In the data rows, 128 means zero.
Here are some rows, each followed by its group. Groups can overlap.
(140, 103, 115, 51, 102, 124, 149, 96, 103, 129, 140, 61, 135, 110, 98, 104, 108, 77, 171, 119, 86, 138, 165,
 104, 137, 92) Yv
(125, 129, 178, 181, 136, 134, 157, 153, 131, 126, 128, 178, 131, 130, 153, 160, 147, 132, 102, 121, 98, 137, 100,
 133, 153, 119) Zp
(182, 92, 145, 116, 120, 94, 96, 132, 84, 108, 133, 125, 107, 99, 106, 161, 90, 100, 127, 105, 109, 149, 104,
 147, 129, 105) MU
(164, 101, 143, 115, 139, 129, 122, 164, 78, 113, 124, 123, 109, 108, 142, 134, 104, 115, 99, 130, 107, 114, 112,
 117, 108, 120) Gx
(113, 160, 89, 139, 147, 124, 96, 128, 167, 144, 97, 142, 124, 136, 134, 101, 150, 173, 133, 138, 175, 120, 133,
 120, 124, 168) Gs
(123, 158, 167, 146, 124, 127, 146, 98, 150, 132, 131, 135, 156, 138, 149, 127, 154, 106, 133, 136, 101, 124, 106,
 150, 170, 117) Zp
(139, 132, 128, 135, 126, 115, 80, 140, 123, 136, 107, 128, 112, 140, 102, 147, 132, 162, 124, 110, 145, 144, 111,
 133, 141, 137) Gs
(112, 89, 117, 120, 148, 160, 149, 161, 132, 129, 127, 139, 140, 114, 107, 141, 133, 120, 140, 90, 117, 132, 141,
 101, 131, 138) Gx
(121, 113, 77, 92, 159, 121, 142, 141, 152, 104, 121, 88, 134, 79, 112, 102, 125, 106, 153, 110, 161, 111, 154,
 119, 137, 142) Yv
(112, 121, 95, 98, 104, 137, 106, 119, 117, 128, 128, 95, 103, 142, 114, 117, 123, 165, 121, 118, 154, 149, 156,
 84, 77, 146) Gx
(151, 109, 158, 130, 115, 95, 121, 144, 96, 143, 124, 146, 153, 114, 84, 152, 94, 112, 152, 83, 72, 188, 157,
 131, 119, 103) Zp
(132, 119, 116, 106, 94, 132, 127, 85, 117, 126, 142, 114, 111, 118, 147, 119, 104, 128, 128, 166, 136, 121, 143,
 148, 101, 121) QQ
(143, 114, 130, 129, 135, 111, 144, 151, 125, 143, 115, 145, 153, 110, 98, 129, 112, 110, 165, 89, 102, 158, 161,
 134, 130, 123) Zp
(172, 119, 157, 118, 91, 114, 99, 85, 79, 130, 140, 133, 115, 145, 137, 163, 81, 123, 133, 108, 110, 127, 111,
 151, 120, 97) QQ
(140, 143, 124, 81, 138, 131, 109, 120, 88, 142, 144, 87, 117, 135, 105, 76, 109, 140, 123, 161, 146, 162, 133,
 98, 107, 113) Qm
(145, 137, 145, 91, 157, 114, 123, 150, 115, 128, 140, 71, 146, 136, 108, 98, 138, 96, 100, 129, 101, 148, 134,
 100, 165, 107) Qm
(167, 114, 150, 98, 127, 136, 144, 123, 86, 119, 136, 105, 129, 118, 115, 126, 108, 84, 107, 150, 88, 132, 106,
 122, 141, 103) MU
(140, 120, 128, 125, 100, 103, 132, 90, 146, 128, 124, 141, 137, 112, 131, 146, 100, 96, 176, 113, 114, 107, 163,
 169, 105, 118) Yv
(94, 146, 111, 155, 154, 126, 135, 161, 163, 123, 116, 132, 144, 128, 137, 114, 169, 141, 128, 94, 142, 115, 144,
 133, 152, 155) Zp
(87, 149, 99, 129, 138, 147, 168, 128, 177, 151, 133, 123, 136, 129, 119, 107, 158, 131, 145, 121, 156, 131, 162,
 105, 128, 130) Yv
(159, 114, 163, 104, 138, 121, 119, 139, 77, 106, 143, 104, 141, 116, 129, 132, 123, 93, 117, 135, 87, 133, 94,
 133, 153, 100) MU
(101, 150, 135, 118, 135, 149, 168, 113, 135, 155, 147, 113, 127, 169, 115, 120, 182, 127, 90, 156, 127, 140, 117,
 83, 151, 116) Qm
(134, 161, 157, 134, 126, 118, 147, 96, 154, 133, 125, 124, 137, 128, 127, 125, 147, 101, 138, 148, 121, 128, 104,
 154, 173, 116) Yv
(83, 178, 120, 152, 171, 137, 143, 139, 160, 128, 125, 129, 143, 151, 164, 93, 170, 143, 100, 160, 148, 99, 114,
 130, 161, 139) Qm
(141, 118, 142, 119, 125, 131, 143, 135, 115, 93, 134, 112, 154, 102, 142, 126, 115, 80, 121, 139, 94, 101, 108,
 126, 140, 109) Zp
(147, 165, 170, 158, 125, 115, 99, 108, 132, 171, 114, 152, 151, 154, 129, 145, 150, 150, 128, 89, 121, 165, 125,
 160, 163, 127) Gs
(117, 172, 82, 81, 136, 95, 135, 119, 140, 141, 113, 96, 153, 123, 97, 69, 108, 119, 167, 154, 148, 134, 183,
 135, 115, 134) Yv
(132, 120, 124, 156, 114, 108, 108, 122, 128, 129, 126, 147, 144, 105, 134, 160, 106, 143, 144, 91, 119, 122, 134,
 179, 132, 145) Gs
(112, 184, 161, 170, 122, 130, 102, 115, 163, 158, 119, 146, 124, 178, 134, 130, 161, 168, 107, 140, 134, 143, 108,
 114, 145, 133) Gs
(119, 130, 163, 174, 113, 128, 113, 120, 116, 129, 154, 153, 109, 162, 171, 170, 140, 163, 79, 122, 129, 121, 94,
 137, 139, 124) Gs
(143, 133, 186, 141, 97, 136, 147, 113, 116, 140, 146, 165, 138, 144, 135, 160, 124, 105, 126, 130, 79, 143, 110,
 133, 137, 108) QQ
(113, 135, 133, 152, 110, 118, 128, 99, 149, 132, 118, 167, 155, 131, 172, 133, 100, 139, 139, 140, 105, 111, 144,
 159, 115, 132) QQ
(113, 157, 145, 187, 151, 111, 114, 133, 164, 118, 119, 160, 113, 145, 168, 138, 155, 167, 103, 118, 158, 97, 110,
 161, 151, 165) Gs
(131, 122, 84, 81, 123, 142, 144, 123, 125, 135, 140, 93, 104, 131, 94, 87, 117, 122, 139, 154, 153, 163, 149,
 82, 104, 122) Gx
(137, 160, 139, 100, 168, 113, 122, 166, 108, 135, 119, 94, 139, 127, 106, 103, 158, 120, 110, 132, 114, 163, 128,
 112, 167, 129) Qm
(106, 159, 137, 176, 154, 116, 127, 122, 159, 144, 120, 139, 128, 176, 137, 148, 172, 160, 96, 105, 136, 135, 108,
 135, 184, 136) Gs
(113, 154, 106, 136, 157, 119, 85, 125, 145, 159, 119, 117, 129, 136, 114, 104, 157, 169, 130, 114, 170, 155, 132,
 128, 142, 141) Gs
(134, 155, 150, 145, 143, 126, 140, 130, 151, 120, 125, 120, 158, 132, 133, 134, 151, 105, 116, 142, 111, 119, 101,
 154, 173, 118) Zp
(90, 103, 112, 92, 128, 170, 157, 112, 128, 123, 157, 104, 108, 126, 132, 110, 128, 123, 124, 135, 156, 118, 156,
 91, 78, 128) Gx
(119, 141, 150, 102, 123, 147, 173, 106, 120, 165, 146, 109, 150, 150, 104, 111, 141, 102, 131, 176, 103, 156, 137,
 107, 131, 92) QQ
(161, 103, 128, 142, 156, 114, 106, 168, 124, 132, 110, 139, 141, 117, 107, 145, 114, 124, 137, 99, 122, 136, 132,
 133, 145, 142) Zp
(107, 157, 146, 122, 141, 144, 151, 123, 148, 159, 133, 103, 112, 164, 109, 129, 180, 134, 112, 142, 145, 158, 114,
 91, 157, 122) MU
(130, 90, 129, 102, 116, 153, 177, 130, 122, 121, 145, 109, 111, 107, 97, 139, 124, 99, 144, 121, 124, 137, 135,
 106, 117, 112) Gx
(123, 147, 144, 151, 115, 151, 134, 100, 143, 126, 125, 128, 114, 160, 136, 152, 170, 143, 114, 104, 135, 121, 105,
 147, 163, 117) MU
(134, 88, 143, 162, 114, 148, 128, 105, 129, 135, 137, 170, 117, 105, 141, 168, 81, 136, 155, 110, 125, 110, 140,
 149, 93, 134) Gs
(142, 131, 89, 107, 120, 110, 102, 127, 129, 124, 104, 110, 135, 87, 110, 101, 104, 129, 159, 122, 149, 122, 147,
 142, 115, 154) QJ
(117, 134, 128, 133, 133, 145, 114, 125, 101, 110, 130, 129, 122, 146, 167, 108, 118, 143, 89, 153, 132, 104, 102,
 129, 118, 125) QJ
(108, 186, 141, 116, 117, 133, 147, 79, 127, 147, 140, 119, 137, 155, 157, 97, 166, 126, 131, 170, 122, 137, 127,
 137, 141, 114) Yv
(123, 160, 141, 124, 154, 123, 106, 162, 135, 144, 113, 91, 141, 156, 113, 105, 157, 147, 104, 104, 114, 160, 126,
 105, 177, 136) Qm
(112, 105, 122, 138, 117, 153, 131, 107, 126, 138, 147, 148, 94, 127, 154, 145, 121, 150, 131, 123, 152, 108, 138,
 148, 82, 142) Gs
(142, 151, 149, 127, 120, 119, 137, 128, 121, 147, 142, 115, 164, 145, 99, 141, 163, 101, 130, 120, 105, 165, 129,
 130, 161, 95) MU
(135, 130, 139, 128, 157, 128, 132, 181, 114, 124, 114, 139, 130, 140, 126, 126, 113, 123, 110, 136, 111, 127, 112,
 98, 139, 126) Zp
(179, 130, 147, 102, 142, 103, 138, 153, 93, 117, 124, 107, 151, 92, 102, 114, 90, 71, 130, 137, 93, 138, 114,
 132, 141, 104) Zp
(131, 119, 72, 103, 136, 131, 129, 150, 128, 105, 112, 105, 120, 99, 109, 90, 121, 129, 158, 159, 160, 120, 145,
 109, 109, 146) Gx
(93, 122, 96, 160, 147, 128, 140, 156, 167, 103, 116, 158, 153, 91, 168, 127, 127, 138, 136, 107, 142, 93, 130,
 156, 133, 156) Zp
(127, 107, 84, 92, 139, 122, 142, 155, 146, 125, 111, 101, 143, 99, 91, 105, 120, 113, 169, 104, 132, 134, 171,
 104, 119, 138) Gx
(116, 117, 127, 153, 169, 133, 116, 165, 141, 119, 111, 137, 149, 124, 164, 126, 134, 131, 92, 112, 122, 112, 113,
 124, 161, 139) Zp
(156, 160, 148, 109, 137, 119, 119, 130, 112, 112, 128, 92, 135, 151, 146, 90, 130, 113, 95, 189, 118, 129, 114,
 115, 147, 94) QJ
(156, 120, 101, 90, 115, 115, 92, 109, 115, 138, 138, 79, 105, 128, 97, 111, 105, 117, 146, 147, 152, 130, 149,
 132, 93, 136) QJ
(149, 91, 143, 142, 114, 143, 133, 129, 132, 135, 120, 154, 92, 111, 115, 154, 111, 127, 125, 110, 126, 135, 122,
 112, 114, 124) Gx
(139, 121, 133, 95, 150, 148, 151, 157, 107, 128, 140, 80, 139, 135, 104, 82, 144, 98, 101, 149, 94, 155, 138,
 96, 154, 120) Qm
(140, 110, 125, 161, 132, 113, 121, 129, 152, 116, 93, 151, 154, 103, 144, 141, 97, 111, 168, 119, 118, 86, 147,
 176, 123, 144) Zp
(125, 120, 125, 92, 86, 134, 132, 82, 116, 124, 149, 95, 100, 147, 110, 144, 134, 116, 116, 148, 140, 133, 112,
 122, 115, 106) QQ
(128, 109, 108, 108, 136, 140, 171, 150, 121, 116, 118, 94, 148, 126, 79, 111, 122, 104, 129, 124, 111, 154, 156,
 75, 135, 122) Gx
(134, 141, 120, 79, 120, 129, 118, 96, 108, 120, 142, 80, 144, 122, 133, 103, 135, 99, 123, 154, 121, 119, 132,
 132, 146, 101) QJ
(148, 144, 177, 156, 97, 119, 143, 106, 109, 148, 137, 151, 122, 163, 106, 171, 118, 129, 116, 150, 105, 164, 112,
 143, 121, 103) MU
(110, 87, 123, 149, 127, 140, 127, 99, 149, 112, 150, 126, 91, 106, 143, 167, 143, 141, 124, 70, 156, 102, 111,
 167, 155, 142) Gs
(145, 140, 159, 132, 140, 142, 117, 139, 87, 151, 133, 131, 101, 181, 132, 138, 158, 137, 74, 152, 122, 154, 86,
 108, 138, 109) MU
(162, 114, 139, 115, 141, 109, 119, 142, 116, 116, 122, 109, 149, 105, 117, 155, 124, 88, 133, 114, 93, 139, 112,
 165, 176, 115) Zp
(96, 123, 90, 117, 141, 132, 129, 119, 144, 107, 130, 122, 134, 112, 167, 100, 109, 134, 111, 167, 135, 87, 143,
 123, 106, 142) QJ
(145, 115, 141, 102, 142, 132, 139, 160, 101, 108, 127, 99, 144, 106, 128, 116, 122, 86, 120, 127, 82, 121, 123,
 116, 157, 104) Zp
(119, 110, 77, 103, 107, 128, 135, 124, 141, 123, 113, 139, 116, 92, 122, 111, 94, 133, 187, 119, 153, 115, 181,
 131, 67, 141) Gx
(111, 172, 111, 102, 116, 105, 138, 102, 144, 130, 127, 125, 151, 150, 127, 74, 91, 122, 155, 191, 140, 131, 183,
 118, 87, 122) Qm
(112, 156, 152, 161, 133, 127, 135, 109, 143, 145, 146, 134, 119, 138, 124, 157, 171, 135, 116, 129, 131, 147, 97,
 149, 175, 125) MU
(108, 112, 113, 143, 110, 158, 177, 101, 169, 125, 146, 136, 112, 135, 128, 143, 138, 123, 142, 126, 146, 101, 138,
 134, 122, 121) Yv
(116, 145, 113, 148, 137, 139, 92, 133, 147, 122, 124, 124, 120, 130, 150, 129, 169, 165, 101, 131, 171, 107, 95,
 139, 152, 158) QJ
(114, 100, 139, 166, 124, 126, 133, 130, 137, 114, 137, 148, 120, 117, 136, 183, 152, 138, 138, 79, 122, 103, 116,
 170, 144, 146) Gs
(83, 108, 134, 148, 123, 142, 180, 101, 162, 123, 148, 142, 118, 133, 158, 159, 152, 128, 126, 120, 117, 97, 130,
 153, 120, 139) QQ
(128, 117, 121, 139, 104, 104, 113, 126, 124, 155, 118, 153, 150, 114, 113, 135, 103, 146, 159, 90, 96, 145, 158,
 141, 103, 135) Gs
(137, 121, 101, 99, 129, 115, 97, 147, 120, 147, 114, 120, 143, 112, 117, 89, 101, 140, 144, 141, 133, 140, 164,
 114, 82, 141) Gx
(135, 106, 122, 158, 121, 130, 145, 121, 156, 130, 132, 145, 129, 97, 117, 163, 127, 124, 154, 122, 125, 110, 127,
 172, 139, 146) Yv
(92, 154, 130, 137, 139, 148, 110, 136, 121, 118, 128, 134, 111, 163, 172, 124, 162, 179, 70, 130, 147, 119, 96,
 115, 136, 140) Qm
(86, 150, 152, 156, 125, 159, 131, 100, 137, 135, 144, 141, 107, 161, 179, 142, 157, 164, 81, 134, 122, 115, 107,
 133, 147, 123) QQ
(128, 126, 144, 153, 102, 125, 91, 119, 116, 129, 142, 130, 97, 140, 136, 144, 115, 171, 121, 121, 156, 125, 130,
 153, 105, 149) Gs
(124, 129, 146, 113, 143, 132, 156, 141, 127, 138, 141, 91, 142, 128, 82, 134, 163, 98, 120, 116, 106, 163, 121,
 114, 185, 123) MU
(168, 122, 160, 132, 89, 108, 114, 102, 90, 141, 147, 160, 93, 141, 119, 185, 110, 115, 133, 120, 125, 135, 93,
 126, 120, 97) MU
(164, 84, 144, 109, 96, 134, 135, 110, 100, 126, 144, 129, 131, 84, 107, 145, 89, 83, 159, 123, 100, 126, 130,
 137, 105, 127) Gx
(140, 116, 129, 164, 115, 127, 119, 108, 164, 125, 128, 161, 109, 91, 167, 153, 120, 122, 151, 135, 144, 75, 126,
 176, 106, 148) Yv
(85, 165, 163, 150, 144, 156, 135, 108, 133, 168, 152, 128, 130, 169, 145, 120, 187, 150, 88, 124, 128, 154, 104,
 122, 166, 132) Qm
(109, 162, 120, 132, 156, 111, 134, 129, 167, 129, 135, 104, 160, 144, 134, 107, 169, 124, 118, 132, 124, 123, 121,
 136, 187, 132) Zp
Which 4 groups are nearest to each row below, nearest first, going by the distance to the centre of the group?
(102, 151, 111, 133, 133, 151, 122, 106, 166, 139, 136, 129, 89, 147, 130, 111, 168, 166, 120, 142, 187, 130, 139,
 126, 118, 148): Gs QJ Qm Yv
(72, 161, 90, 136, 144, 141, 142, 127, 186, 133, 109, 142, 142, 138, 135, 95, 151, 155, 132, 152, 161, 120, 153,
 113, 118, 145): Yv Qm QJ Gs
Which 3 other groups have their centres nearest to the centre of group Gx, nearest first?
Yv QJ Zp
Which 4 groups are nearest to each row below, nearest first, going by the average distance to the group's rows?
(82, 163, 103, 167, 133, 151, 154, 119, 202, 126, 121, 142, 147, 128, 155, 130, 186, 136, 121, 152, 149, 87, 120,
 145, 161, 156): Gs Yv Zp QJ
(131, 120, 129, 106, 107, 144, 154, 118, 113, 141, 141, 109, 135, 148, 97, 122, 117, 109, 119, 143, 105, 159, 120,
 83, 110, 96): Gx MU QQ Qm
(118, 152, 135, 133, 141, 130, 95, 123, 128, 146, 129, 130, 119, 146, 159, 108, 133, 166, 109, 157, 172, 134, 140,
 144, 99, 135): QJ Gs Qm QQ
(108, 139, 116, 152, 152, 125, 104, 113, 133, 148, 119, 160, 144, 116, 173, 104, 129, 162, 120, 150, 147, 112, 136,
 159, 117, 143): Gs QJ QQ Zp
(150, 111, 104, 112, 148, 105, 99, 156, 125, 104, 113, 101, 125, 108, 121, 117, 109, 109, 144, 118, 139, 119, 125,
 126, 142, 139): QJ Gx Zp Yv
(121, 122, 113, 121, 121, 159, 118, 141, 116, 139, 127, 119, 80, 149, 119, 131, 139, 171, 124, 108, 157, 153, 146,
 105, 104, 135): Gx Gs QJ Qm
(159, 112, 144, 124, 138, 115, 118, 165, 96, 119, 129, 115, 138, 120, 83, 144, 142, 117, 118, 102, 118, 154, 121,
 114, 168, 115): MU Zp Gx Qm
(134, 125, 81, 95, 123, 134, 119, 133, 138, 97, 121, 94, 143, 102, 112, 87, 116, 118, 168, 154, 152, 130, 149,
 127, 110, 132): Gx QJ Yv Zp
(141, 110, 110, 132, 123, 106, 118, 118, 129, 102, 125, 108, 141, 105, 130, 141, 124, 105, 150, 118, 136, 81, 118,
 164, 152, 124): Zp QJ Yv Gs
(124, 158, 112, 135, 143, 104, 117, 143, 140, 134, 95, 137, 169, 118, 141, 89, 114, 138, 153, 128, 124, 139, 151,
 145, 127, 148): Zp QJ Yv Gs
(138, 118, 93, 151, 130, 116, 107, 150, 156, 107, 100, 152, 113, 107, 131, 137, 110, 158, 149, 131, 178, 106, 131,
 145, 98, 151): Gs QJ Gx Yv
(122, 98, 127, 157, 137, 128, 153, 151, 139, 128, 129, 156, 137, 116, 104, 151, 129, 133, 141, 99, 126, 131, 130,
 132, 128, 144): Zp Gs Gx Yv
Group Yv spreads out most along one direction. Which 3 other groups' directions of most spread are closest to that one, closest first?
Qm QQ QJ
Which 3 other groups have their centres nearest to the centre of group Yv, nearest first?
QJ QQ Gx
Group MU spreads out most along one direction. Which 3 other groups' directions of most spread are closest to that one, closest first?
Zp Gs Qm
Which 3 other groups have their centres nearest to the centre of group QQ, nearest first?
MU Yv Gs
Which 3 groups are nearest to each row below, nearest first, going by the distance to the centre of the group?
(109, 175, 142, 164, 150, 125, 142, 130, 169, 138, 108, 145, 152, 153, 145, 120, 171, 144, 115, 123, 125, 135, 122,
 135, 159, 141): Gs Qm Zp
(142, 84, 116, 111, 116, 121, 150, 124, 136, 110, 133, 126, 147, 89, 112, 152, 101, 80, 180, 104, 85, 115, 137,
 144, 133, 116): Yv Zp Gx
(116, 152, 99, 117, 153, 116, 141, 138, 142, 157, 120, 116, 188, 99, 120, 90, 132, 104, 143, 135, 113, 134, 160,
 136, 140, 133): Yv Zp Qm
(144, 116, 131, 86, 145, 132, 152, 153, 102, 107, 140, 74, 134, 134, 92, 102, 146, 86, 100, 139, 117, 143, 112,
 77, 168, 107): Qm MU Gx
(93, 143, 103, 136, 140, 141, 147, 128, 172, 139, 120, 153, 163, 103, 144, 94, 134, 118, 161, 131, 135, 102, 155,
 134, 123, 142): Yv Zp QJ
(110, 133, 126, 171, 132, 109, 109, 143, 142, 116, 118, 150, 132, 111, 149, 150, 137, 160, 124, 96, 141, 100, 128,
 176, 143, 170): Gs Zp Yv
Which 3 other groups have their centres nearest to the centre of group QJ, nearest first?
Yv Qm Gx
Which 3 groups are nearest to each row below, nearest first, going by the distance to the group's nearest row?
(119, 122, 92, 117, 159, 141, 160, 163, 157, 116, 108, 133, 151, 85, 119, 99, 125, 96, 173, 139, 150, 100, 150,
 127, 125, 154): Yv Gx QJ
(140, 117, 124, 108, 127, 125, 112, 157, 120, 133, 124, 107, 104, 136, 86, 121, 118, 145, 130, 110, 146, 155, 139,
 92, 119, 124): Gs Gx Qm
Which 3 other groups have their centres nearest to the centre of group Zp, nearest first?
MU Yv Gs
Which 3 groups are nearest to each row below, nearest first, going by the average distance to the group's rows?
(131, 121, 118, 136, 168, 119, 132, 179, 147, 103, 100, 135, 145, 121, 112, 111, 121, 124, 131, 132, 133, 130, 138,
 100, 139, 136): Zp Gx QJ
(140, 105, 129, 126, 122, 117, 128, 150, 106, 116, 123, 163, 100, 146, 124, 152, 88, 133, 123, 131, 114, 134, 123,
 91, 93, 120): Gx QQ MU
(112, 145, 141, 163, 120, 143, 170, 138, 155, 124, 123, 163, 168, 123, 136, 128, 133, 126, 154, 125, 115, 121, 145,
 141, 127, 125): Zp Yv QQ
Group Gx spreads out most along one direction. Which 3 other groups' directions of most spread are closest to that one, closest first?
Yv MU Gs
Which 3 other groups have their centres nearest to the centre of group Qm, nearest first?
QJ MU Zp
Group QJ spreads out most along one direction. Which 3 other groups' directions of most spread are closest to that one, closest first?
Qm QQ Zp
